Where one turn sends some rows of the set: a few examples, then the rows asked:
J149: [ -2  -1 -17 -21 -10  -9   8  -5   6   7   2  -8  -9  -6  -8  -6 -16   2
   9 -42 -20  -6  -5]
J659: [ 11  -4  -3  -7 -33 -16   0  10  -5  13  -8  10   7  -6  33  -1 -29  27
 -21   0 -23  22  24]
J620: [-18 -24   9  45 -12 -21  25  -9   9   6   4  -6  18 -10  20  -1  -1  -8
  -2  11  -1  -8 -17]
J552: [  2   1 -13 -20 -17  -5   9  -3   4   4   9  -7  -7  -9 -12  -4 -20   6
   3 -40 -25  -2   1]
J665: [  0  -1 -12 -19 -15  -7  10  -3   5   3   6  -5  -5  -6 -11  -5 -20   6
   4 -42 -21  -5  -6]
J777: [  8 -25  -5  10  -7  -8  13 -14   2  29 -34   1  10  -7   1 -15  -5   1
   5  44   6   3 -10]
J413: [-27 -16 -11  33  -4 -25   7  -9  14  17  11 -12  -2   0  30  -7  10 -19
  10  18   2  -2  -3]
J861: [-13 -30   9   3 -19 -16  29 -12   1   0  -6   6  23  -1   4  -1  -9   7
  -2 -10  20 -26 -12]
J521: [ 16 -22   1   9 -16  -3  15 -13  -1  28 -20   5  12 -13  -6 -15 -14  10
  -3  49   0  10   2]
J707: [-17  -8 -19 -16 -25 -13  -1  -1   2  17  34  -4 -12   6   5  -7  -4   3
   2  10  11   4  41]
J253: [ -4 -12 -13  -9 -11 -27  -3   2   6  21 -38   9   3   7  51  -5 -11   8
  -1 -12  -8   4  -4]
J919: [  9 -16   5   0 -24 -20  10   2  -4   9 -32  14  19  -6  39  -1 -26  23
 -17 -12 -15   4  -4]
J232: [-20  -7 -10  32 -18 -18   6  -4   8  17  33 -13  -4  -6  19  -5   3  -8
   1  31  -9  15  21]
J690: [ -2 -19   8  -1 -37  -5  23  -1  -8   0  27   8  17  -8 -11  -1 -22  20
 -16   6   5  -3  26]
J110: [ 13 -17 -12   3 -14  -5   4 -10   1  33 -11  -1   0  -9  -3 -17  -9   5
   3  55  -2  17  13]
J135: [-10 -17  10  43 -26 -14  23  -4   3   4  26  -4  14 -14  12  -1 -11   3
 -14  24 -12  10   8]
J9: [ -1  -1 -21 -15 -20 -23 -12   8   2  25 -14   4  -9   4  47  -4 -14  12
  -5  -1 -15  21  23]
J616: [-27 -18 -19 -11  -6 -26   7 -10   9  18  -1  -4  -5  12  17  -7   9 -10
  17  -7  24 -20   2]
J139: [ -2   1 -18 -22 -14  -7   5  -3   6   7   9  -8 -11  -6  -9  -4 -16   2
   8 -39 -21   0   2]
J962: [  5 -18 -16   1  -5 -10   3 -11   5  37 -24  -4  -3  -4   8 -17  -1  -2
   9  48   6  10   3]

J620 turns into J413
J616 turns into J707
J521 turns into J777
Now find these:
J149 turns into J139
J659 turns into J919

Where one turn sends some rows of the set: a few examples, then the rows asked:
J476: [-20  19 -18  -5 -21 -23  -8   8  -9  -5  -8  -1   7]
J974: [  8  -1  -2  -3 -20  -1 -16 -19 -19 -10  -3 -29 -16]
J119: [  0   7   8 -24 -16 -42 -21 -23   4 -15  -9 -14  -4]
J782: [  2 -16  -4  29 -19 -23 -14  11  39 -37   6 -14  -2]
J488: [  1 -27  17  -7  -9 -35 -15  -5   6 -14   9 -35 -24]
J649: [  4  13  -4  26  -4 -10   8 -10  -3  -2  32 -12   5]
J742: [ -4 -24   2 -12  -4 -16 -22   9  31 -24  21  -4  -1]
J718: [ -5 -14  -7  27 -22 -29 -18   9  37 -39  14 -14   2]
J270: [-12  18 -22  -1 -19 -25  -7   2 -11 -11  -6   2  12]
J145: [ 13   1   8   8 -23 -14 -26 -24 -11 -26   7 -27 -22]
J717: [ -8   1  -4   4   2 -56  11   1  17 -17  21 -11  11]
J943: [-16   4  -5   6 -17 -21 -30  22  34 -19 -10 -10   8]
J45: [  6  11 -10  31 -18   0 -30   7  28 -19   5  -7  -2]
J629: [ 14 -16  15  -3   2 -34  -4 -19  11 -11  18 -36 -14]
J125: [ -5  -1  -3  12 -19 -53  16  -7   2 -27  15  -7  11]
J395: [  9   0   6   6  -4   4  -6  -4 -20  -8 -11 -26 -12]
J688: [ 24  23  -4  14   7 -17 -12  -9   9 -24 -18 -19 -19]
J2: [  8  -2 -15  27  -4  -8   9   1  -9 -11  26 -23  -2]
J240: [ -5  15   1  -5  18 -21 -12   2  17 -21 -24 -25  -8]
J457: [-18  -1 -12   7 -21 -21 -33  24  29 -17  -2 -10   8]
J655: [  0  18   3  -7 -18 -14 -41   6  13 -38  15 -17  13]
J377: [-22   4 -11  -2 -16 -21   2  11 -14   2  -2  -9  10]
J530: [ -9  -3   0   6  -7 -55  14  -3  19 -26  17 -13   8]
J466: [ 25 -17  -5  12 -27 -17 -27  18   6 -27  15 -13  -8]
J638: [  1   8 -14  30 -18  -1 -32   7  29 -17  17  -7  -1]
J978: [ 16  -6  24   9  14 -31   7 -15  16 -14  12 -23  -8]
J858: [  5   6 -13  30  -7  -1   8  -4  -3  -9  26 -19  -7]
J834: [ -2  10  12 -14  -9 -42  -8 -13  -2 -24 -25  -5   0]
J304: [ -9  10  13 -21  -7 -25 -32 -21   9  -5   5 -12 -14]
J813: [ 11 -12  -4  10   9 -26   3  -4  16 -31 -22 -24 -22]

J717 turns into J270
J834 turns into J395
Now find these:
J530 turns into J476
J488 turns into J304
J655 turns into J466
J457 turns into J638
J240 turns into J688
J943 turns into J45
J119 turns into J974
J649 turns into J125

